One turn moves every row onto another: examples first, then more rows asked:
q_11: [  1 -11   3   7   0  13  -5  -7  -3  10  -1 -11  -2   2   6  -4   1  -8
  28   1 -16   4 -20   9   6  -3  11  34 -18]
q_420: [ -5 -21   9   2   1   4  -4 -11  -5   2  -7 -14  12  -5  13  -4   8 -12
   9   0 -14 -13 -16  12   0   1  26  20  -8]
q_235: [  8 -24  -1   1  -3  13   3   0 -10   0   1  -8   1   7   7 -14  12  -6
  13  -7   4   7  -8   7  -7 -14  31  34  -9]
q_641: [  7 -11   6   6  -1  13   2  11   4  10   3  -6   5   4  -7 -10   8  -9
  16  -3  -5   0 -23  -6  -1  -4  11  19 -13]
q_165: [  7 -26  -1  10  -1   9   3   0  -5   2   5  -4   5   8  12 -15   8   1
  14  -6   4   4  -9   6 -11 -15  29  31 -12]
q_285: [ -2  -4  -3   4  -2   7  -4 -11  -6   3 -12  -5   3   2  13 -17  11  -7
  -4 -17  -6  -8 -19   0   5   0  18  31  -1]
q_898: [  1  -7  10   6   0   6 -12  -1  -7   6   8   6   9   0  21  -6  11  -4
   6  -6 -10  -9 -18   5   5 -19  16  26  -7]
q_519: [ -5 -10  16   8   6   6  -9   4  -7   3  10  -2   7  -3  23  -6  10   4
   3  -8  -2  -3 -21   5   0 -12  17  25 -13]
q_382: [ -2  -5   6  -6  -7   5   2  -1  -6   7   3 -12  -6   8   3  -7   7  -2
   1 -12   8  -1 -10   8  -7  -8  17  26 -24]
q_154: [ -1 -24   3   7   0   5  -4  -6   3  -7  -2 -25  11  -5  12   1  17  -8
  12  -8   6   3 -22  -2   4 -14  13  23  -4]
q_88: [ -6  -3  10  10  -1   1 -15  -4  -3   8   2  -1   8   0  21 -14   6  -5
   2  -5  -2  -2 -16   9   2 -15  14  21 -19]
q_869: [ -6 -19   4   6  -1  10  -9  -8  -8  -1 -14 -13   4  -1  12  -3   5  -6
   1   4 -15 -14 -17   7   5  -7  16  16 -10]
q_644: [ -1  -1  -2   9  -7  13   0 -14  -3   8  -3  -5   5   8   9 -23  19  -3
  -1 -18   1  -9 -11   8   0  -2  17  29  -9]
q_928: [  7 -21   2  12   3  16  -2  10   5   9   3  -6  15  -2   3 -11  18 -12
  18  -5  -1  -2 -22   2   1  -2  16  18 -11]
q_511: [ -1 -12   3  13  -1   5  -2  -1   8  -6  -4 -27   8   1  13  -1  15  -3
   8  -9   6   2 -18  -8   9  -5  19  27  -2]
q_110: [  2 -15 -16   8   0   1  -7  -3   0   1  -5  -7   6   1  19  -5  11  -3
  10  -8   1  16 -12   4   6  -6  16  33 -17]
q_83: [ -5 -10  -2  -9   0   0  -3  -1  -1  12   6 -13   1   6  -1  -5   9  -3
   8  -6   9  -3  -9  10 -11  -7  20  31 -17]
q_578: [ -3 -27   8   7  -2  17  -2 -18  -1   3  10 -11  -9   5  10  -2  11  -3
  13   7   7  -8 -18   4   7  -8  19  36  -5]
q_425: [ -7  -5  -1   8  -6  13   1 -15 -10   7  -7  -5  -1   1   5 -16  16  -1
  -2 -14  -6  -7 -25   2   9   1  16  27  -6]
q_483: [-10  -8  -2  -2  -1  13   0   1   1   7   4 -20  -3   7  -5   3   8  -2
   5  -4   7   1 -12   3  -6 -13  15  25 -22]
q_584: [  3  -1   1   2  -6  13  -1 -19   0   6  -9  -4   0   1   8 -19   8  -2
  -1 -16   0  -3 -20   4   9  -9  17  26  -5]
q_538: [ -6 -27   8  12   0  17  -3 -19   1   4   7  -8  -8   6   4  -5  10   3
   9  -2   2  -7 -18   0   1  -3  21  40  -6]
q_91: [  3 -29  -2   2   8  17   3 -20  -5   0  -4   0   7   7  12 -13   7 -15
   9  -4   2   0 -11   4  -2   0  23  26 -10]
q_932: [  1 -28   8   7   1   9  -1  -6  -5   9  -8 -15   8  -4  13  -2   6  -8
   6   4  -7 -12 -25   6   6   2  21  17 -13]
q_86: [ -2  -4   3   1   2  13  -1  -9  -9  -1  -7   0   2   7  16  -8   3  -5
   6   1  10 -11  -2   1   0  -9   5  17  -6]
q_602: [ -1  -6   1   0  -2   9   0 -13  -8   2  -7 -11   5   9  10 -13   7   1
  16  -1  10  -8  -1   7  -3 -12   0  20  -6]
q_10: [ -2 -10  -6  -2 -13   6 -12 -13   3   2  -2  -7 -14   6   8  -5  13  -9
  12  -3  -6   2 -23   5   7  -1  16  33 -14]
q_505: [ -6  -2   0   6   1  10  -1  -2  -7   3  -7  -4   5   1  13 -12   2  -3
  14   1  11  -5  -4   6   5  -6  -1  18  -2]
q_633: [  2  -9   1   3   4  17   7  11   5  11   0 -10   6   0  -2  -9  10 -10
  23  -1   3   1 -19  -2  -2  -1  18  21  -8]
q_184: [ -2  -7  -4   8 -15   7 -11 -11   6  -1   0  -9 -15  -1   6  -1  12  -7
   9  -1  -5   5 -19   1   5  -6  14  36  -9]
q_673: [ -7 -17   7   2  -8  13   8  -5   7  15  10 -12   4  13  14  -4  16   0
   2   6   2  -8  -6   0   5   5  13  23  -7]
q_327: [ -4 -32  -3   6   0  14   8 -18  -2  -2   0   2   7   7  17 -11  12  -9
   7  -6   2   1  -7   5  -2   3  22  24 -11]
q_488: [ -3 -19   5  11   6  16  -2  -1   5 -10   0 -21   9  -7  12  -3  13  -7
   3 -13  -3  -5 -20   1   5  -9  17  29   1]
q_292: [ -1 -22  17   0   0  11  -6  -4  -9  -8   9  -3  -5   8  10  -5   6  -6
  14  -6  -4  -2  -6   6   4 -10   8  37 -12]
q_252: [  9 -19   4  -1   0  18   3   8   6   8  -4  -9   8  -1  -4  -8  11  -5
  20  -6  -3   4 -20   0  11  -4  13  19  -9]
q_526: [  4  -7  -8  12  -7  11   4 -12   5   3  -7  -8   4   3  20 -10   7  -6
  21   9  -4   8  -5   6   0  -3  20  21 -12]
q_476: [ -3 -10  13  12   5   3  -9   0  -6   5   6  -4  11  -3  24  -9   9  -7
  10 -10  -9  -4 -25   2   2 -10   7  27 -12]
q_34: [ -3  -8  -6   0  -6   5   3   0  -6   9   3 -16   2   5   3  -1   6  -9
  -3 -14   9   1 -11   9 -12  -7  17  27 -17]
q_902: [  3 -18 -13   6   0   4 -10  -5   0   6  -3 -10   8   7  25  -9  14  -4
  14  -6   0  13 -14   1   8 -10  17  37  -7]
q_30: [ -4 -25  16   4  -5  14  -4  -1  -6  -5   8   4  -7   3   4  -8   6  -6
  14  -5  -6  -2  -8   6  -3  -7   9  33  -8]
q_171: [  0 -20   2  10   1  12   4   4  -1   0  -1 -27   9  -1  12   7  16  -4
   7  -6   6   2 -16  -6   7 -12  21  29  -4]
q_956: [ -9 -18   4   6  -8  10   2  -1   8  17   2 -20   9   8   9  -4  22  -1
  11   4   0   0  -9   3  12   3  18  21 -17]
q_204: [ -1 -10   2  11   3  14  -8  -8  -3   6  -5  -6  -3   0   4   0   3  -1
  25   4 -12   3 -14   4   7   0   5  34 -15]
q_908: [  3 -20   3   8   3  10  -2  -5  -8   2 -13 -13  11   0  12  -1   8  -6
  11   3  -6 -14 -17   6  -4   4  25  12 -12]
q_813: [ -8  -9   3   2 -12  10   6  -5   5  15   7 -14  -2  13  11  -8  25   1
  13   3   7  -8 -12  -1   4   3  12  24  -9]
q_316: [ -2  -7  -2  -1   4  19   0  -1   0   1  -1  -5  -1   8   4 -14   8   3
  10   1  12 -13  -2   6  -2  -6   4  22  -2]
q_770: [ -7 -11   2   0  -3  17   6  -8   8  16  12  -9   7  12   8   3  23  -2
  12   0   0  -6  -9  -2  10  -1  17  27 -11]
q_317: [ -1  -5  -4   4  -3  15   2 -12   4   2  -2  -4   5   7  24 -12  11 -11
  26   4   0  11  -5   4   1  -5  17  22 -10]

q_526 moves to q_327
q_644 moves to q_488
And these:
q_171 moves to q_382
q_511 moves to q_34
q_292 moves to q_11
q_154 moves to q_83

